(in the rows, 128 means zero)
The rows below fall into families. The same turns and mirrors carry the whole set onto itself and the rows of a family onto each other. For each named row, which other rows are in its family? Write them in the order they are listed.
These 25 rows form 5 families of 5 rows each.
daz: [127 129 158 105 114 167 113 126 117 130 139 110 111 115 160 164 141 133
 139 129 123 133 112 140  85]
pulib: [118 125 148 122 112 171 130 141 127 122 118 107 115 109 158 169 148 114
 154 126 159 166  95 141 112]
nudom: [117 150 109 126 110 162 111 140 137 114 134 106 121 101 153 153 133 121
 147 121 142 136 106 119  93]
bave: [137 161 132 120 119 146 103 146 129 128 128 123 118 114 135 151 129 134
 159 127 131 149 124 124 131]
kopin: [119 149 131 130  97 158 120 149 130 132 148  99 127 107 153 140 138 144
 136 124 133 140 107 119  95]
Saf: [120 121 148 106 128 142 130 120 108 135 129 115 122  88 138 138 154 117
 147 114 147 150 110 143 120]
nute: [122 125 132 102  97 164 122 124 107 115 121 114 138  86 141 136 151 120
 147 120 140 162 102 144 126]
fen: [116 137 160 118 109 160 112 157 118 126 104 120 121 116 149 157 148 115
 148 133 145 174 102 129 119]
tuzek: [122 131 129 103 118 158 112 111 122 106 133 124 143  91 141 156 148 132
 143 111 139 154 106 153 111]
sen: [112 153 127 110 105 171 116 136 118 115 145 112 138 123 153 135 144 133
 119 111 128 135 112 124 104]
dazi: [127 119 143 111 107 148 112 128 123 137 147 104 107 102 160 159 166 139
 131 105 146 153 115 135 102]
mudip: [109 148 120 122 117 137 101 136 113 139 146 113 127  99 148 151 142 147
 142 124 137 148 116 133  90]
dabes: [131 124 137  93 100 182 121 130  96 130 140 118 132 128 160 155 151 127
 135 119 136 154 111 138 111]
Felo: [118 158 136 109 122 147  99 141 119 145 125 113  95 111 153 152 135 116
 150 134 136 151 129 135 114]
zim: [ 99 135 132 117 122 151 116 144 118 125 103 117 104 100 145 146 147 111
 142 112 146 168 104 124 114]
zafe: [120 129 141 101 111 162 113 122 122 148 130 107 140 126 166 154 158 128
 142 139 133 138 133 138  96]
gik: [123 148 151 114 144 150 115 134 130 116 121 132 115 111 144 156 136 126
 165 133 133 141 117 127 124]
modul: [131 151 140 123 121 161 121 146 107 123 137 111 116 135 139 146 128 133
 146 122 128 127 117 117 124]
Tige: [118 109 120 115 113 151 112 116 107 118 115 110 144 111 140 159 159 146
 151 117 138 150 118 135 117]
medo: [129 145 141 127 114 160 115 159 119 117 123 116 133 133 148 157 150 110
 145 119 160 154 108 115 129]
sez: [118 137 135 119 137 150 126 131 124 142 106 117 133 131 131 150 133 123
 154 122 130 141 128 127 116]
dav: [136 120 154  92 106 164 118 126 120 133 141 123 122 110 154 145 155 139
 132 111 119 145 116 127 101]
kan: [115 125 150 126 109 156 119 134 133 124 105  88 127 121 152 156 162 113
 141 124 154 148 119 137 127]
mif: [ 99 144 109 122 107 167 114 130 134 123 117  95 118 122 156 146 143 141
 139 121 127 144 125 125 112]
faba: [116 134 144 110 114 162 115 133  95 104 127 121 143 115 148 148 158 133
 148 128 146 158 106 140 141]

Same family as nudom: daz, pulib, tuzek, gik
Same family as kopin: bave, nute, fen, dav
Same family as medo: sen, dabes, modul, faba

The rows below fall into families. The same turns and mirrors carry the whole set onto itself and the rows of a family onto each other. For each named row, which other rows are in its family? Write them in the order they are listed.
These 15 rows form 5 families of 3 rows each.
nodon: [141 145 105 146 132 135 144 138 133 142 127 139 137 121 102 127 124 137
 139 125 126 130 125 151 120 129 127 120  95  98 120 119 117 117 130 140
 113]
bugu: [152 142 122 136 134 125 135 140 138 144 137 146 137 120 119 116 123 142
 132 120 112 137 118 151 129 117 111 110  90  91 117 130 115 126 134 134
 117]
maf: [ 92 115 113 146 127 130 132 166 130 118 150 116 118 152 128 118 126 142
 136 101 127 140 147 114 148 120 140 121  94 102 113 120 147 140 132 132
 121]
rog: [138 133 119 133 128 126 117 125 131 140 152 133 137 140 123 148 111 146
 144 106 140 124 129 157 148 103 121 126 106 127 115 139 167 133 131 133
 137]
bek: [131 137 118 149 150 134 145 139 144 133 130 140 144 122 133 108 127 138
 142 106 116 126 123 139 129 134 104 128 101  97 114 137 127 132 143 138
 117]
Sipun: [113 131 101 145 119 125 127 162 132 116 145 135 115 154 114 123 131 142
 137  94 124 135 136 102 135 130 149 128  95 102 124 128 137 110 115 145
 131]
folu: [153 128 114 137 149 132 123 138 145 125 140 144 132 123 119 113 125 141
 143 126 118 137 136 142 128 134 130 127  85 107 119 114 103 125 129 137
 123]
puvi: [102 110 106 145 132 126 131 159 117 126 153 125 116 161 143 117 128 157
 138  95 127 129 126 118 152 122 130 118  95  98 118 130 135 123 138 142
 140]
lanu: [135 131 126 137 130 118 131 128 139 146 137 115 116 146 109 146 103 138
 148 110 142 146 132 144 151 106 141 130 106 119 117 131 155 129 106 150
 139]
dege: [105 111 112 134 122 138 125 161 143 126 155 107 127 151 122 123 127 131
 124  90 120 143 138 119 141 135 151 122  96 105 122 132 138 114 125 129
 123]
Letal: [134 121 126 129 121 115 118 132 135 145 151 120 133 138 129 144  99 139
 152 100 136 144 128 143 155 107 135 119 108 124 120 137 164 135 120 130
 140]
Venu: [154 144 118 135 148 130 141 146 136 126 137 139 130 130 123 109 126 147
 132 117 102 135 125 136 126 121 119 121  89  97 111 135 114 130 144 147
 122]
vok: [135 137 138 126 123 121 109 129 133 142 149 124 125 144 109 140 108 153
 140  97 142 138 130 156 156 105 116 132 101 113 131 124 150 121 119 143
 127]
Ratun: [141 126 125 146 135 112 123 120 131 144 144 115 127 141 134 144 120 131
 146  99 134 126 136 147 149  88 124 136 100 113 113 132 148 146 134 130
 142]
bet: [102 119 108 145 128 119 118 169 137 111 148 131 118 142 131 115 134 143
 141  99 118 140 135 105 142 123 143 112  91 100 126 123 132 131 125 131
 120]

Same family as nodon: Sipun, lanu
Same family as vok: folu, dege
Same family as puvi: bek, Ratun

The rows below fall into families. The same turns and mirrors carry the whole set onto itself and the rows of a family onto each other. For each named row, which other rows are in its family? Write them in the order they are listed.
These 40 rows form 8 families of 5 rows each.
Luf: [123 143 125 122 108 125 113 128 115 136 131 119  88 147 123 120 143 131
 103 168 155 125 140 147 143 109 139 158 132 134]
Mep: [123 132 134 108  99 113 119 145 100 124 134 124 101 143 120 127 145 125
 112 155 147 131 150 162 143 106 123 154 139 126]
simuz: [ 99 126 105 136 126 131 146 124 133 143 131 117  89 152 134 121 138 124
  96 168 156 125 139 162 123 126 121 140 120 116]
Kizu: [105 159 138 139 111 122 130 136 111 124 141 136  82 159 131 110 100 128
  95 152 141 110 117 160 121 116 108 152 126 122]
mela: [119 135 129 111 109 106 132 152 111 141 135 129 105 122 123 137 138 115
 114 166 137 134 140 153 143 119 128 152 133 132]
Neno: [106 121 109 133 114 124 152 117 136 125 148 142  95 147 128 122 141 121
 130 165 144 132 131 154 122 109 119 145 112 133]
galo: [102 112  91 134 108 123 155 133 132 133 139 114  95 139 134 126 128 123
 111 163 145 143 133 158 126 116 115 138 124 112]
Geku: [106 120 108 134 112 120 146 136 137 121 141 136  88 155 124 133 149 121
 103 160 152 153 136 156 119 108 110 140 122 120]
sevo: [128 120 138 126 111 116 130 132 138 140 132 131 102 142 119 131 104 122
 108 142 126  95 126 151 129 107  98 131 120 143]
dibi: [106 135 128 145  99 135 149 145 127 110 130 103 106 134 106 128 131 141
 117 163 161 128 121 153 120 117 103 125 135 108]
kala: [107 122 128 129 104 130 147 125 122 130 139 132  90 160 127 140 147 114
 126 178 149 127 115 164 123 116 110 137 117 124]
Guvug: [ 98 154 120 138 106 139 135 140 121 115 114 107 100 138 117 122 116 132
  96 165 149 111 127 164 140 121 113 126 137 102]
tanok: [111 140 146 137 100 104 131 136 123 113 141 129  96 155 131 109 109 137
  99 140 140 118 130 146  97 110 120 135 151 127]
Kos: [ 88 133  97 122 102 115 156 130 135 133 133 134 107 149 124 138 132 123
 117 163 137 139 126 157 121 115 112 144 118 121]
kob: [102 155 115 141  96 148 134 135 125 126 119 105 105 134 107 117 121 127
 122 165 155 125 124 150 121 115 106 130 148 112]
dugas: [138 122 139 142 116 126 142 134 131 129 137 118 114 130 136 126 110 111
 107 143 135 107 119 155 119 105  93 141 124 132]
kefem: [ 91 151 119 139  95 135 144 145 132 109 124 105 118 149 107 124 118 134
 118 153 140 126 129 149 111 102 110 135 144 123]
rup: [132 119 136 125 100 122 133 145 137 133 130 115 109 150 138 127 124 127
  98 138 134 100 139 165 123 104  94 137 129 142]
Zefa: [ 96 130 117 145 100 135 143 141 135 109 123 102 110 129 114 133 120 117
 118 165 159 114 140 142 123 103 116 132 147 117]
visur: [ 96 116 109 112 114 124 157 139 126 133 143 128  99 158 135 126 135 122
 113 161 156 137 135 162 116 125 106 143 117 122]
bagon: [102 131 100 136 104 129 145 120 138 147 136 139  91 143 137 127 143 120
 109 163 148 141 129 159 122 120 102 147 127 117]
duzi: [135 133 123 121 104 104 122 150 121 113 130 140  81 135 128 123 128 123
 104 173 143 130 146 165 136 111 118 146 147 131]
Kidi: [135 129 141 138 109 135 124 131 140 145 122 118  95 140 140 127 120 114
 106 147 124 101 120 149 125 109 104 130 133 133]
Buz: [120 147 132 131 107 122 117 141 113 141 130 128  86 124 129 128 141 115
 106 159 134 133 144 146 145 108 124 162 143 129]
goluk: [136 137 130 131 101 138 119 142 143 141 129 120  98 154 138 126 114 126
  95 158 149 100 121 156 133 107 103 149 130 143]
Lisat: [126 130 123 122 112 112 114 146 119 126 131 124  94 138 108 140 132 112
 110 154 133 130 147 148 144  91 121 157 135 135]
dar: [ 98 136 133 129 101 107 136 104 121 120 125 130  96 146 124 119 104 144
  88 144 140 120 124 138 117 110 112 139 127 120]
Zor: [ 97 141 144 138 107 113 138 118 111 106 141 146  94 139 123 110 112 124
  94 142 145 123 126 142 115 109 123 127 135 116]
ditav: [129 129 138 145 126 125 127 135 125 130 121 109 116 146 120 110 117 119
 102 149 127 116 136 163 123 102  91 141 131 144]
logur: [134 113 142 130  88 126 119 135 130 142 138 118 106 146 138 132 110 116
 107 146 140 107 129 150 138 100 107 136 139 137]
Rodaf: [140 118 152 127 110 115 129 138 128 141 136 121 116 143 136 128 131 119
 108 147 131 109 123 157 122 117 109 129 139 136]
bidib: [104 150 136 137 106 117 132 128 118 128 133 136  75 147 130 101  99 126
 106 150 142 117 126 139 101 117 121 134 141 120]
Keleb: [ 90 143 122 148  84 135 144 145 115 111 124 111 104 141 112 111 115 130
 115 161 143 128 125 156 135 105 113 118 135 110]
ribe: [104 139 144 143  97 122 142 138 116 119 158 131  83 145 131 109  93 132
 109 142 135 111 127 154 110 110 112 139 136 131]
Fovez: [119 125 125 118 109 126 123 134 108 138 147 126  99 134 121 121 137 117
 109 154 140 146 144 148 147 106 133 149 129 139]
vono: [ 94 139 119 117  92 134 144 151 121 111 114  98 110 140 113 126 118 137
 114 157 148 115 122 146 130 113 109 126 133 116]
sar: [ 93 144 141 127 103 104 141 138 105 116 138 126  89 157 128 105 108 136
  99 138 133 114 131 146 108 106 115 145 124 132]
rebi: [131 137 130 125  93 107 121 147 116 121 125 139 104 124 126 123 125 115
 113 167 147 133 142 142 149  99 124 153 132 131]
potu: [ 89 144 133 128 102 142 150 149 129 122 130 105 102 126 111 139 114 129
 106 170 162 123 136 136 122 116 119 143 134 130]
zup: [ 99 142 150 139 102 101 140 139 110 125 139 135  92 138 113 108  98 138
 107 153 152 114 125 140 114 119 113 132 131 121]

Same family as Mep: rup, visur, vono, sar
Same family as kala: duzi, dar, ditav, potu
Same family as logur: galo, Keleb, ribe, Fovez
Same family as sevo: Geku, dibi, Lisat, zup
Same family as dugas: Neno, Zefa, Zor, rebi

